The rows below fall into families. The same turns and mirrors carry the whole set onto itself and the rows of a family onto each other. For each named row, which other rows are in its family? Write them in the order they are listed.
These 18 rows form 3 families of 6 rows each.
K958: [  8   5  46 -39 -13  13 -45  37  12]
K186: [-18  27 -14  -3  38  50 -14   2 -17]
K492: [-18 -27   9 -21  26 -34 -16  54  -7]
K315: [  8 -18  52 -47 -28  -5 -20  17  11]
K83: [ 16  19  53 -39 -33  19 -26   5   9]
K311: [ 34  51  -5 -18  40  45  19   9   8]
K901: [ 21  26  31 -35 -37 -28  43   5 -14]
K403: [-8 16  9 17 45 26 37 31 49]
K713: [ 27  65   9 -16  18  27  -9  30 -23]
K200: [-24 -18  -6 -13   3  -9  34 -44   3]
K865: [ -6  25   8   4 -15 -41  43 -17 -17]
K985: [  9 -12  22 -38 -11   5  37 -36 -26]
K480: [-16   2  13  20  25  -5  52  15  51]
K261: [-26  44  -4 -11  -9  26 -35  21 -21]
K606: [  2   5  -7  -1  39 -45   7  54  19]
K64: [-18  26   4  27  22  23  41  -6  44]
K523: [ -3 -36  14 -57  20  18  11  55   2]
K676: [ 21 -21  15 -33  51 -11  36  57   2]

The rest of the family of K606: K311, K901, K200, K261, K523
The rest of the family of K713: K186, K492, K865, K985, K676

The rows below fall into families. The same turns and mirrors carry the whole set onto itself and the rows of a family onto each other. For each named row, which other rows are in its family? Write them in the order they are listed.
These 32 rows form 4 families of 8 rows each.
K430: [ -5 -47  12 -16  27   5 -49  26  76   3   7  -4 -27 -14  -6  -8  34  18
  16 -53  19  -1 -21   9   9  -6  11]
K961: [-16  12  39  47 -37 -11  42  -6 -12  10  30  22  19 -14   7  23   4  39
 -28 -21  18 -39  23  22  13 -20 -40]
K445: [ 48 -24  30   1 -36  24 -25   9   2   0 -11  19 -82  41   9  11   5  17
  18 -11  -3 -30 -52  -5 -16   2 -13]
K57: [ 10  13 -18 -75 -36  -9 -45  17 -40 -13 -34   4   6 -50  -5 -21  32 -32
   5  -7 -30 -16 -26  -8 -21  14  16]
K133: [  5 -48   9 -11   1   5 -34  23  53 -23  15  -6 -35  -7   3 -22  41  28
  26 -28  42  -4 -51  23  13 -17 -27]
K596: [ 25  -2 -19   6  33   3  10 -29 -39  -8   7 -26 -27  24   4  17 -43 -35
   0  46  -9   3  10 -17  11  14  43]
K174: [-20   9  41  56 -23  -7  26  19 -11  31  46  26  16 -18 -14   8   8  15
 -39 -42 -17 -28  14  21  24 -18  -8]
K749: [-33 -12 -48 -21  57 -15  25  -2  26  -9  19 -25   9 -13 -26 -29  -8 -14
   8   4  34  22  10   8  11  -1  24]
K132: [-26  44  18  -1 -14 -63 -16  26  15  -6 -36  30   3 -31  30  17  15  19
 -18  36 -23 -37 -15 -16  25   6 -29]
K407: [ 49 -31  28   3 -13  27 -26   7 -10   1 -28   8 -93  22  15  -1 -12  22
  31 -12 -16  -9 -34   2  -1  -4  -8]
K627: [-33  -3 -35 -11  49 -22   5 -15  14 -19  17 -50  21 -22 -18 -14  -2 -27
   1  13  20  28  13  17  30 -13  29]
K12: [ 48 -24  31   8 -32  19 -45   1  -1 -12 -18   9 -77  34  32  15 -18  31
  16 -19 -10  -8 -36   0  -2   0  10]
K519: [-12  11  50  55 -30 -19  37  14 -15  24  29  15  14 -16  10  26   5  13
 -49 -28  15 -45   7  20  11 -14 -24]
K29: [ 28   3 -24  10  20   4  29 -30 -36  -7  -6  -6 -43  38  -7  -2 -35  -1
   3  47 -29  15   0 -18  24   4  32]
K259: [  5  28 -14 -68 -18 -15 -33  14 -35  -7 -32   9  18 -33  24 -19  53 -38
  13   1 -38 -26  -3 -10 -33  23  12]
K898: [-17  34  26 -14 -13 -59   9  34  23   4 -42  46 -16 -37  19  -1   6   3
  -8  47 -16 -33 -10 -31  12   6 -33]
K934: [ 30  17   6  -7 -40  33  -3  -5 -62  23  34 -16  24 -34 -10  -9  49 -11
 -23 -54  -3 -18  27  12 -11  -3  24]
K347: [-17  37  21  -6 -21 -65   5  28  26   7 -27  44  11 -20  23  21  23  -2
 -14  31 -10 -46 -28 -25  14  17 -27]
K682: [-32  -2 -31  -4  44 -37 -28 -23  35 -12  13 -20  13  -6 -24 -23  16 -19
  -8  17  38  34   0  27  16 -14  27]
K698: [ -5 -42  19 -26   3  -5 -50   0  78 -10  14  -3 -12 -18  -7 -24  46  12
  25 -32  26   1 -19  24   3 -10 -12]
K542: [  2  19 -16 -58 -10   3 -53  27 -39   6 -44  14  18 -42   9 -14  39 -28
  -8   1 -36 -28 -13 -22 -23  27  25]
K353: [ 29  26 -31   2  -2 -12  32 -28 -48 -10  -6 -13 -48  38  -6   2 -48   3
   4  32   4  18  -2  -4  12   9  25]
K852: [ 19  -4   0 -17 -33  50   3  -9 -59  31  28  -1  30 -21 -32  -4  44  -4
 -16 -55   1 -29  26  12 -20  11  19]
K46: [ 15 -18  12   1 -45  35 -10 -14 -58  13  36   0  38 -16 -18 -12  35 -11
 -24 -60  -9  -4  22  31  -5   1  33]
K110: [ 20 -18   6 -16 -55  22 -15  -5 -65 -13  24  -2  15 -43  -4  -7  41  -9
  -8 -61 -20 -23  26   6 -14 -14  35]
K755: [ 28  10 -14  20   7   1  27 -10 -59  12  -7 -19 -44  41   1   0 -41 -14
 -10  42  -4   7  -9 -24  22  10  35]
K321: [ -3 -49  19 -23   8   6 -48   8  57  -3  11   4 -31 -25 -25 -15  28  22
  21 -40  36  10 -41  20  20 -10   1]
K822: [-45 -31 -28 -19  55 -20   7 -18  19 -28  19 -19  12  -3 -29 -11  -8 -11
  -5  15  24  30   2  17  17  -8  33]
K730: [-22  38  30   4  -1 -37  37  44  22  -9 -27  52  11 -39  11  17   4  -5
 -20  37  -9 -38 -24  -3  13  26 -33]
K162: [  1  30   2 -73 -39 -21 -17  -2 -26   1 -63  27   4 -40   4 -13  43 -20
   8  10 -25 -13 -11 -14 -23  17  20]
K649: [-19   6  42  57 -13  -3  51  12   3  11  30  29   5  -7   5  38  11  16
 -35 -11  -2 -35  27  20  24 -20 -16]
K768: [ 50 -28  29  -8 -20  27  -3  -4 -13  35  -8 -11 -80  46  14  -1  -6  19
  26 -14 -15 -18 -38 -17   6   1 -10]

The rest of the family of K822: K407, K519, K29, K259, K934, K347, K321
The rest of the family of K755: K445, K57, K627, K898, K698, K46, K649

The rows below fall into families. The same turns and mirrors carry the whole set onto itself and the rows of a family onto each other. For each named row, which other rows are in its family? Write them in the order they are listed.
These 15 rows form 5 families of 3 rows each.
K289: [ -3  -2  44 -70  10   0  43  -3  53  35  37  16  29  11  11 -47   5 -73
 -20  -4]
K638: [ 29 -13 -16  32 -21  -8  -2  -4  -4 -27  11 -36  19  -4  67  -4   2 -52
 -17  18]
K868: [ 28  23 -15 -40  18  39  11 -63 -12  64  16   8   9 -50   2  34  -3   3
 -17  20]
K295: [ 15   2  -3  13 -53  -6 -33   5 -18   8  20 -58   3  16  22   0  10 -28
 -38  32]
K509: [  1  -5 -15  25  -3 -25 -19   1 -19 -12   8 -41  -6   9  51   9  28 -29
 -35  46]
K157: [-45 -23  31 -53  31  -3  28  -6  46  11  32   7  21  10  20 -45   9 -58
   5 -34]
K567: [-45  -9  49 -84  23  -6  30  -6  16  36  17   7  13  17  18 -52   3 -39
  -7 -27]
K142: [-12  11   7  19 -15 -22 -19  19 -30 -22   6 -28  18  25  64   2   7 -39
 -34  25]
K847: [ 19   0 -19  21 -30  19 -40 -13  -4 -40   5 -47   4   0  27  -5  11 -31
 -33  11]
K114: [ -6  36  14 -47  27  50 -14 -33 -13  59  44  17  -6 -66  11  37 -18 -17
 -19  22]
K312: [-23 -26  13 -74  21 -15  34   5  32  18  15 -25  43 -15  11 -45  32 -51
 -21 -48]
K39: [ -7  -8  39 -73  20   4  39  15  36 -12  35  -7  14 -21  13 -62  32 -68
 -23 -18]
K957: [ -3  45  14 -34   5  61  15 -51   1  43  33  13  11 -58 -17  19  30   2
  -5  31]
K716: [  5  55  31 -23  12  49  13 -23  -8  56  54   2  34 -70  12  29   2  -6
   4  -3]
K465: [-21  35  -4 -41  20  48  -3 -39 -46  55  15   3  13 -63  26  35 -15  -7
  -6  17]

The rest of the family of K465: K567, K142
The rest of the family of K295: K312, K716
The rest of the family of K114: K509, K157

The rows below fall into families. The same turns and mirrors carry the whole set onto itself and the rows of a family onto each other. For each named row, which other rows are in its family? Write them in the order they are listed.
These 16 rows form 4 families of 4 rows each.
K963: [-30 -14  -3   7   6 -33 -60  35 -43  26 -24]
K859: [ 41   1  12  -9  50  21 -12  38  11  10 -52]
K25: [  5  34   8  15  87   0   3  42   7  20 -73]
K354: [  3  42   5  14  83   2   2  48  13   7 -71]
K32: [  2 -12 -11  11 -15 -50  27   0 -33  -2   6]
K16: [-20  35  17  24  73  38   3  19  21  12 -38]
K887: [ 41   9   7  -5  48  20  -9  48  20  -5 -46]
K827: [-52   6 -21  18  18 -69  22   7 -47  -2 -24]
K566: [ 37  31  19  53  32 -18 -15  26  -9  62 -22]
K90: [-64 -26 -16  28  26 -33   5 -18 -25   0 -10]
K753: [  0  70  18  26  15   2 -19  62  -6  14  -7]
K831: [-62 -17 -25  36  23 -37   7  -9 -10 -21  -1]
K20: [ -2 -10 -28  46   9 -59 -45  46   3 -11 -11]
K210: [ -9  -6  -7  -1 -20 -41  23   7 -41  -6   6]
K58: [-43   4 -26  26  19 -74  25   4 -39  -5 -22]
K890: [ -5  23  11  42  80  26  10   9  28  19 -39]

The rest of the family of K210: K859, K32, K887
The rest of the family of K16: K90, K831, K890
The rest of the family of K25: K354, K827, K58

The rows below fall into families. The same turns and mirrors carry the whole set onto itself and the rows of a family onto each other. For each named row, which other rows are in its family? Write them in the order they are listed.
These 32 rows form 4 families of 8 rows each.
K543: [ 19  51  51   7 -44   1   5  22  66  16  54   4  70 -35  15  80 -15 -13
 -24  49 -31 -12 -15   8 -14 -56  44   5 -33 -14  60 -41  37   4 -13]
K673: [ 29  15  16  27 -14 -17 -35  51  36   8  14 -24  79  -3 -23  47   9   1
 -16   0  -7   0 -18 -11 -55   9  34 -32 -27 -10  43 -11  55  12  -3]
K998: [104  26  42  -7 -66  48 -19  26  73 -62  -6  16  -8 -16  10  95   5 -14
 -20 -11  93 -72  11  19 -39 -35 -43  14  17  -5  27  13  -6 -30  15]
K192: [ 43 -28  25  56 -87  40   9  14  55 -48 -24  16   6 -26   7 101  35  -6
 -12  17  66 -53  16  20 -62 -35 -64  42 -63 -51  21  23  -2 -25 -12]
K558: [ 46 -13  42  14 -35  22  12  62  51 -37 -14 -33  56 -26  16 109 -39  35
  18 -28  11 -68 -19  -2 -96 -39 -39 -11  36 -35  47  -6  14  -9  31]
K644: [ 64  30  16  -2 -51  15 -34   0  10 -17 -10  18  23 -25  -9  37  70  27
 -34   3  79 -16  -8  17 -36 -28  19 -16 -13  42  87   5 -13  23   8]
K451: [ 41  -8  50  50 -52  50  22  11  62 -48  -5  19   7 -21 -19  73  32 -36
  -3  36  58 -54  22  14 -42 -36 -57  44 -45 -46  26  59   1 -25 -39]
K588: [ 36  52  22  25 -33  40 -43  -5  10 -40  -3  24  29  -3 -17  55  68   6
 -22  -6  58  -3  -6  26   8   1  15  -2  -9  37  76  33  -2  10  16]
K792: [ 29   2  38  36 -55  39 -24  -3  15 -22 -16   5  45 -50 -16  93  71   2
 -70  45  34 -48  42  58  14 -42  11  28 -31 -31  66 -28 -17  21  19]
K910: [ 30 -31  36  54 -81  73  19  28  61 -32 -26  30  12 -46 -28  70  22 -19
   2  38  34 -60  11   0 -39 -23 -56  49 -53 -32  35  52   2 -18 -17]
K75: [ 18 -20  48  33 -75  29  -2  17  33 -22   7  22  41 -20 -31  74  45 -12
 -84  43  39 -48  35  43  14 -63  32  29 -34 -40  64  27 -10  31   4]
K331: [ 18  -5  52  32 -12  26   0  62 104 -36  -9 -21  73 -36 -13 101 -48  15
  19 -44   8 -70 -17  -7 -56 -16  -8  11  29 -24  48  11  17  -5  42]
K10: [-12   1  49  21 -69  33   5  17  74 -42  42   1  44 -42  28  95 -13   2
  59  14 -24 -48 -44   4 -75 -64 -37   7 -13 -35  58  36   9 -23 -20]
K410: [ -7  -4  41  45 -76  46  -7   3  93 -46  -6 -23  31 -64  31 106 -25   1
  46   0 -12 -51 -56 -12 -52 -55 -24 -11 -44 -18  67  -4   2 -11 -19]
K187: [ 32  -8  -9   4  -3  13 -26  19  26 -30 -15 -40  57  19 -22  68  13  15
 -26 -11 -17   2  -3 -17 -62 -12  42 -29 -17  -3  59 -29  39  11  -3]
K168: [ 94   9  57  -5 -49  64 -23   8  46 -54  -1 -33  14 -36   5  96   7   2
  -1   9 107 -63   8  16 -41 -14 -33  32  20  -9  62  29 -21 -30  20]
K788: [ 50 -38  34  16  -2  30 -10  45  76 -15 -13 -30  82  -2  -7  97 -54  19
  21  -5  19 -81 -31   4 -54 -22 -26 -14  19 -12  41 -13  10 -11  26]
K30: [  0   8  38  36 -61  46  33  16  97 -62   4  18  51 -52  27  99 -29 -14
  69   8 -21 -33 -46 -17 -40 -47 -27  12 -18 -27  55  22  16   5  -3]
K999: [  9  40  44  17 -67  12  -6  20  70  -1  41   6  69 -37   8  89  -9  27
 -13  56 -40 -11 -10 -19 -21 -47  77   9 -22 -32  71 -18  -6   1   9]
K729: [ 45 -26  55  13 -15  40 -23  48  96 -40 -22 -29  67 -25  10  90 -51  19
  32 -27  15 -86 -26  14 -52 -39 -34 -20   6 -46  54 -10  15  10  25]
K420: [ 68  33  57   3 -52  29 -11  21  60 -56  35   7   8  -2 -11  90  -3   5
   2 -13 105 -78   4  10 -25 -22 -43  48  19  -4  43  40  10 -32   4]
K363: [ 32  16  17  12 -12  11 -46  47  47 -12 -14 -47  63 -16  12  57   5  41
 -30  11  -1   7 -21 -22 -59 -13  39 -47 -28 -26  80 -23  40   5   8]
K930: [ 34 -14  30  55 -64  66   4  22  53 -41  -6  25  14 -43  18  74  32 -30
  10  35  57 -36  22  31 -47 -23 -39  55 -45 -43  36  65 -23 -43  19]
K953: [ 67  47  11   5 -44  48 -60  15  11 -50 -18  -3  29 -11  -7  58  69   0
 -24   4  58 -23  14  21  -1 -26  15  -7 -25  35  91 -13  -7  43  -8]
K548: [ 23   1  42  35 -58   8  -3  28  17 -18  30  31  49 -57 -16  48  65  -1
 -63  53  25 -44  56  47 -13 -32  20  31 -31  -8  79   4 -14  25   3]
K921: [ 65   1  10   4 -30   3 -32  25  49   7 -21 -19  57  10  -5  58   5  18
 -27  -6 -33   1 -26 -16 -66 -13  38 -30 -28 -12  50 -34  36  18  -9]
K242: [ 89   6  59  -7 -60  53 -25  35  82 -54  10   4  20 -39 -13  97  -8   8
 -17  -9 103 -60 -13  18 -23 -33 -53   6  13  27  36  21   4 -28  28]
K397: [ 33  28  29   1 -87 -12 -10   4  46  17  31  -3  53 -46  10  95  -1  -2
 -18  48 -24 -37 -33  -9 -15 -53  56  -9 -25 -14  51 -64  12   3   0]
K660: [-13   3   9  21 -80  56  13  13  92 -38  19  11  57 -53  33 109 -14 -27
  56  37 -21 -39 -43  -6 -57 -26 -28  11 -25  -8  53   0  28 -15 -17]
K739: [ -5  43  33  10 -63  28  -2   4  53  12  52  16  65 -17  15 113  -7 -14
 -28  42 -18 -29  -1  28 -22 -67  65 -13 -30 -17  63 -37  13   4  -3]
K991: [ 53  51   6   1 -61  48 -40  31  12 -65 -15   4  24 -12 -29  48  44  14
 -31 -17  86   4   6  12 -12 -38  14  -8 -24  34  70  -4   7  15  -2]
K954: [ 28   6  33  39 -36  18  -3  15  38 -15  -1  34  62 -22 -15  83  75 -24
 -61  43  34 -30  31  51  18 -56  28  28 -31 -15  70  19 -18  38  26]

The rest of the family of K410: K673, K192, K588, K792, K331, K420, K397
The rest of the family of K75: K910, K187, K788, K242, K660, K739, K991
The rest of the family of K10: K558, K644, K168, K999, K363, K930, K548

